(in the rows, 128 means zero)
One turn moves every row onto another: examples first, then more rows asked:
gam: [121 141 125 148 179 137  88 137  91 115 176 117 140]
zafum: [123 142 122 110 166 158 106 122 109 107 121 103 107]
zizol: [123 145 130 146 155 102  94 142 143 133 162 147 147]
bis: [107 126 136 107 157 110 111 122 151 113 119 141 119]
pel: [118 135 134 104 161 114 111 128 155 103 116 142 118]
vun: [132 148 128 133 165 139  88 122  92 146 163 108 131]
semez: [161  91 129 117 147 128 100 145 102  91 133 132 136]
Vit: [162 101 126 104 148 116 120 159 117 104 147 136 146]
naret: [117 150 152 106 155 101 105 121 137 117 116 143 124]
zal: [170 121 145 126 143 127 131 162 114 106 157 126 150]
rap: [120 149 140 151 160  96  94 150 137 108 151 149 141]
palar: [135 151 124 154 171 150  90 134 101 127 171 111 134]
Topu: [128 161 124 152 164 146  93 134  96 127 165 113 141]
zela: [170 122 146 128 141 131 131 155 119 102 152 123 155]
fevi: [128 143 137 146 165 104  92 139 148 121 167 149 145]
beru: [166 104 121 104 146 123 119 153 119 103 146 133 154]
tari: [159  93 134 114 150 125 106 149  97  90 133 132 127]
Bul: [165 113 153 137 144 136 117 151  95  92 141 122 131]
fus: [124 145 147 138 164  96  84 124 123 135 164 147 143]
vos: [114 142 128 112 164 156 111 115 102 106 121 105 111]
gabit: [115 138 133 112 148 112 122 142 154 112 114 124 111]
fum: [115 128 117 109 167 155 117 130 107 119 137  95 110]
Rilal: [125 153 131 100 154 142 108 117 107 129 116 105 112]
vir: [136 157 131 156 176 152 101 134  97 132 158 121 144]
nul: [118 122 131 111 165 116 108 126 147 121 107 149 122]
lonor: [166 109 155 141 142 137 112 146 101  88 140 123 137]
Tol: [122 132 134 120 173 160 112 116 102 116 112 114 111]
tam: [132 144 128 143 168 107  98 144 143 137 152 156 154]

Rilal goes to vun
semez goes to lonor
Now these:
vir goes to tam
gabit goes to fum
palar goes to fevi
bis goes to vos
tari goes to Bul

One turn moves every row onto another: examples first, then more rows asked:
zonil: [127 104 123 124 135 155 146 118 158 107 120 141 120 112 129 165 139 140]
gifef: [139  90 124 110 132 146 145 122 135 126 100 139 109 112 132 159 121 145]
regi: [104 127 130 152 106  98 104 166 114 117 111 109 133 129 117 151 159 105]
Mugib: [144  88 113 118 128 144 144 114 147 113 120 141 116 111 129 156 131 149]
Vumo: [133 100 128 136 122 100  93 189 140 129 125 111 136 117 123 143 135 102]
laga: [115 129 108 109  85 126 106 122 138 135  93 120 126  80 139 121 164 117]
mumap: [120 105 134 113 136 157 151 124 142 118 103 139 113 110 134 167 126 137]
zez: [126 102 123 115 128 155 148 114 151 106 124 143 119 107 133 161 133 143]
nuner: [124 105 133 124 143 155 145 127 150 120 100 137 115 116 131 169 133 135]
gusi: [119 127 131 122 105 134 109 123  90 154 137 125 133  72 115 145 130 113]
Teg: [145  91 112 127 135 143 140 118 155 115 117 139 118 116 126 158 137 146]
Todam: [109 140 136 145 125 141 102 132 113 153 131 120 139  83 109 157 147 103]
vug: [109 118 141 134 122 115  99 190 145 119 129 113 140 113 127 151 138  93]
pib: [110 135 111 119  95 128 103 126 148 134  90 118 129  85 137 125 171 113]
lidu: [111  99 124 153 102 132 132 171 140 104 133 146 172  97 145 139 136 131]
nub: [144  90 121 121 139 143 141 125 142 128  96 136 111 117 128 162 127 143]
vivu: [121  88 119 142  92 127 134 166 128 108 134 148 169  93 147 132 127 139]
mib: [113  96 123 144  95 132 135 168 133 104 136 148 171  93 147 136 130 134]
Gulet: [119  94 119 159 106 128 128 173 143 108 129 145 173 101 141 139 138 133]
rivo: [108 115 128 115  77  96 116 152  84 115 122 116 126 110 129 137 135 116]
gige: [130  98 130 107 130 153 151 120 135 121 104 140 111 108 135 161 121 141]
Pevof: [106 111 143  98  95 118 113 176 117 113 140 122 133  93 140 140 115 102]
Mibog: [105 139 138 130 113 143 109 127 101 149 136 124 136  74 115 153 138 106]
nilug: [109 135 111 113  89 129 105 124 143 133  92 119 128  81 139 123 167 114]
Ramo: [125 105 119 128  86  86 107 156  89 124 114 113 125 119 122 136 141 119]
Vem: [130  84 114 149  96 122 129 169 131 111 131 146 169  97 143 131 130 140]
fatef: [136  94 118 111 124 150 147 112 145 110 123 143 116 107 133 157 128 148]
vid: [142  89 122 119 107  95  96 181 122 131 129 116 132 110 128 134 122 110]
kofud: [129  93 131 100  94 103 107 175 111 123 136 119 130  98 136 132 111 111]
beg: [129  86 114 157 104 122 127 172 138 112 129 144 171 101 141 134 135 137]
Nerem: [137  98 126 127 145 148 141 128 150 127  96 134 113 119 128 166 133 139]
lapez: [122 125 104 112  87 122 102 123 139 138  90 119 125  83 137 119 164 119]
tope: [ 89 130 138 120  83 107 120 156  93 107 123 116 130 110 130 146 142 107]
nosim: [136  98 118 130 139 150 140 120 160 111 117 139 121 117 126 163 141 142]
Rol: [ 88 136 139 138  98 108 113 162 109 108 118 112 134 119 124 152 154 102]
Tuk: [140 118 120 146 121 122  94 130 103 165 126 119 134  87 105 147 142 114]
rud: [123 126 104 119  93 121  99 126 144 139  88 117 126  87 135 121 169 117]
sug: [124 112 120 146 100  87 101 163 104 124 109 110 130 128 117 143 152 113]
kitul: [ 96 123 149 115 109 122 109 183 133 111 137 118 138 101 135 149 128  94]
kiges: [136 117 122 130 110 125 101 125  90 161 131 123 131  79 111 142 132 117]
biku: [117 131 106 122  95 124 100 127 149 137  88 117 129  87 135 124 171 115]
voz: [126 130 127 153 129 130  95 134 114 161 126 118 138  89 104 154 150 108]

Gulet goes to lidu
pib goes to nilug
Now these:
Ramo goes to sug
zez goes to fatef
gige goes to gifef
gusi goes to kiges
kitul goes to Pevof

